Each path below is one point turned by a fixed rotation once a step. After each direction that follows a path, write how fast that rotation turns it, in deg/step (0 if it stays still).
Each turn is a multiple of 5 degrees from 10 to 175, or 0.
Each row of a path follows its step; steps can be skipped.

step 0: [ -3   8 -22   6  10  17 -10   1 -11 -27   5   1  -6 -20  21   3  20  -5
  -5   9  23   9   5   3  32  -6  -5 -21   2 -13  23 -12  -5  -3   8 -12
 -33  -2  -1   3  -4]
step 1: [  1 -17  18  13 -17   9  11   8   4 -16   1 -39 -14 -21   6 -20   3   8
 -15   2 -12  -1 -19  -9   6   7 -13  23  15   9   1  26  13 -11  -5 -16
 -17  -3   5 -14   5]
step 2: [-25  14  13  -8  19  -2 -13  36  13   3  14   4 -16  -3  16  24 -12 -18
  18  -7  -1  -2  -9 -19  10  14 -10  -4  14  -4  -2  -3   5  25 -17 -13
 -21   2  -1  -2  -4]
step 3: [  2  27   3   7 -10  13   1  18  -4  -1   4 -14   7  -4   5 -15  -3  31
  -3  -7   0  29  -2 -18  22 -25  10  -4  -9  26 -11 -15   7   3 -20  11
 -10  -6  12   3  22]
step 4: [ -8  25 -16  -7  16  26   4  -3  -7 -29  -1  -7 -19 -10 -12  -8  -4   2
  12   8 -11  -2 -21  -9  16   2  -8  -8  26 -21 -27  -3  -8  -2   9   2
   8  16 -25  -5   1]
step 5: [  5   7 -17  18  22  -5   8   0  21 -12   2  -9   6 -23  10  -2  -5  20
  11   5  -2  -5 -17   0 -23   2   6  33  -5  25 -13  13   8  28 -18  -5
   8  13  11   0  -1]
step 6: [-35  19  10  -5  17  -2  -9 -11  -2   1   6  19 -10   8  10  -1  -9  10
  12 -11  -3 -30  -5   4  37   2  15   2  -4  10   3  -3  11  11  17   5
   7  12   2  23  22]
step 7: [  3  -3 -13 -14 -18  -4 -21  11   4 -19 -17 -14  19  -2  -4   0  17  31
   7   6 -27 -12  -6  -1 -13  -8 -10  -6  -2   3 -10  -3  11 -14  -6  27
   7  25  12  15  18]
step 8: [ 14  25   1  -2  33  20 -16 -23   3  18 -13 -12  16  -8  11  14 -23   2
  20   4 -13 -10  -8  -6  -6  17  -3   3   7 -22  21   3 -12  -9  16   3
  10  13   6  -3  -2]
step 9: [ -2 -37  28   5  12  12  -6 -22  10   1  -2  -9  20   1  -5  25  -2  18
  -6  -1  -7  -6 -20  10 -12 -28  17  -7 -14  17  -7  -5   0  16  -2 -12
  10   1   2   6  15]
step 11: [ 28 -16 -17 -13   0   0   1 -19 -11  -1 -10 -11  34 -10  -4  21  33  21
   6 -16  10   8   5   0   2  24   5 -10  12  -2  -2  14  -5   4 -11  -2
  -4 -13  17  10  11]
step 12: [  7   0  27   1   6  -3   1 -33 -11   3 -27  -7 -12   4   6  -3  -8 -11
   1 -10 -11 -26  -1  10   2   7 -12  15  -5 -26   5  -4 -16   7 -15  -4
 -13 -33 -19  -7  18]
Directions:
[ -4  -3   1   4  -1  -2   6   3   2  -4  -3  -1  -1  -1   0 -10   7   3
  -3  -3  -7   3  -1  -6  -1   4  -4  -9  -3  -4  -5   1  -6  -5   9  -1
   1   6   3   2  -2]  115
[  1   3   0   5  -2  -4  -2   2  -2   8   1  -3  -1  -3  -1  -5   5   1
   7   3  -4  -1   3   6   7   0   2   2   5   3 -12  -3  -4   9   1   4
  -2  -1  -3  -6  -4]  35
[  5 -10   8  -2  -1   4  -1  -1  -5   1   9  -9   0   0   6   2   1  -2
   8   0   0   5   0  -1   0  -1  -3  -6  -1  -1   6   0   2   4   5   1
  -6   4   2  -4   0]  40
[ 3  7  3  0  1  7  5 -1  0  1  5  3  3 -3 -7  4 -3  0 -1  5  0  8 -2 -3
 -6 -6  2 -9 -2  2 -6 -3 -1  3  4 -4  8 -2 -3 -6  0]  65
[-5 -3  9  4  3 -5 -2  6  7 -1 -1  3 -3  4  3  2  1 -3  2 -4 -1  1  6 -3
  2 -5  5  1 -4  4  4  8 -5  7 -2 -1  8  2 -4 -3  4]  100
[ 3  2  5 -6  0  1  7  5  6  1  0 -3  9  1 -5 -3 -2 -2 -1  2 -1 -1  2 -1
  6  5 -6 -3 -2 -6  4 -7 -2  4 -8  9  3  0  1  1  5]  80

step 0: [ -9   3 -21   3  15  -8 -13  32 -14  -2   0  -4  13 -19  22  -3 -18  18
 -16  -6  -7   8  11  21 -11  16  17   2   8 -17  -8  16 -17 -10   0  11
 -13  -6   5 -11  -8]
step 1: [-31  15   1  -1  -4   7  11  27 -16 -26   0  13  -6  -4 -21  13  18  -2
 -12  -3  11   9  18   6   3  25  12  -4   0 -19 -12  19 -14   3   2  -2
  -3 -15  -3  12   4]
step 3: [ -9  14   8 -13  17  -4 -27  30 -11   3  16   3  -7  -7  -1   6   3   7
  -4  -2   2  14  22  17 -20  23  15   5  15  -4   0  16 -10  -8  16  21
  17  10   5  -4  -8]
step 4: [-20  22  15  19   3 -16   7  14  -6  -2 -14  12   8   1 -25  10  -3  -7
  -7 -10   8   0  -9   6   5  19   7  -9 -12 -24 -18  28 -10  -9  11  17
  19 -13   6 -10   3]
step 5: [ -3  22   8  -5  -2  -9 -19  23  -8   6  -6   1  21 -15 -10   2   5 -20
   0 -13  -3  -3  -4   8 -26   6 -28   7  28 -20   1  17 -10  -2  13  10
 -16  -5 -14  -3  -3]
step 6: [-11  12   3 -17   9  -3 -20  35  -2  -8 -25  -9   4  -4  -7   6 -10 -10
 -21 -22  -7   0  10  27 -17  23  14  10  -9  10  -7  10   5 -11   3   2
  13  -2  11 -10  -3]
step 8: [ -8  15  -2  -1   5  24  -1  31  -8   1  -7   8  25 -19  -9 -10   1 -14
  11 -26   7  -5   7  19 -31  10  -7  -9   3  -5   6   6 -13   2   8  12
 -11  -7  10  23   7]
step 9: [-13  13  28   6  27  23 -12  22  -8 -20   7 -10   6 -11 -19  19  -4  -5
  -9 -18  -7   6  10  19  -6   2  12  19  -4  12 -11  13   9   6   1  17
   8   4  -8 -10   0]
step 10: [ 10  18  16  18   7   1   8  16 -13  -1   6  10   9   5  -2   5  -5  -8
   3  -9   2   2 -16  -1 -25  16  10  16  10 -16 -25   9 -13  12  20  22
   5   4  37  -1  -3]
step 11: [-18  12  11   7   6   3 -17  23  -7   0   2 -11  25 -17  -3  14  13 -30
  12  -4 -12   0 -11  15  -8  10  -8  -1 -10  -6   5  -1 -25 -11  10  22
  14   2  -1  17  19]
step 12: [ -6   6  23  14  12  -4 -20  12  -5 -26 -20  11   6  -4  -9   4   1  -2
   3 -11 -33  -9   6  13 -22   2  -9  29 -11  -4 -16  11   3  -1  -2  13
  -8  -4   8 -19   7]
step 13: [ 18   4  -3 -13  -7 -10   1  27  -5 -29   7  -9  17   2   3  10  -4  -9
  -8 -12  -6   4 -24   5 -12  24   3  17   3   5 -20   0 -25   0  21  20
  -9 -13  12   5   2]
Directions:
[ 2  4  0  1 -6  2 11  4 -1  4  1  1 -6  9  1  5  2  0 -5  2  1 -4 -2 -1
  6 -1  3 -3  3 -3 -6  0 -8 -7 -2  7 -3  0  4  2  4]  115
[ 1 -1 -5  1  5  0  0  8 -8  5 -2 -7 -1  7  4 -1 -7  2  1  1 -2 -2  3  1
 -4  2 -5 -2  4  3 10 -2 -4  4 -5  4  6 -1 -6  1  7]  130
[  4  -6   1  -7   0  -4   7   4   4   0 -10  -1   5  -3  -4   4  -2   6
  -3  -7   2   4  -2  -3  -5  -3  -3  -2   3   4   2  -1  -3  -9   0  -7
  -2   0  -2  -6   2]  45
[  7   0   6  -4   3   5  -5   2  -1  -5   4  -2  -5   6   3  -3  -8   0
  -3   3  -3  -5   1   5  -5  -3   0   0   1   2  -3   1  10 -11   5  -2
  -3   1  -4   0  -1]  110
[ 2 -1  3 14 -1 -1  2 -4 -2  6 -1 -1 -3 -6  0  2 -6  6 -3  0 -4  1 -3  0
 -2 -6 -5  5  2 -6 -4  3  4  1 -7  4 -4  0 -4 -7 -1]  145
[ -2   7   3   1   1  -4   2   1  -2 -10   3   7   2  -8   2  -3  -4   4
   6   2  -3  -4   2   0   2  -6  -2 -11  -3  -6   5  -1  -2  -5  -5  -1
   1  -3   0   0   4]  100
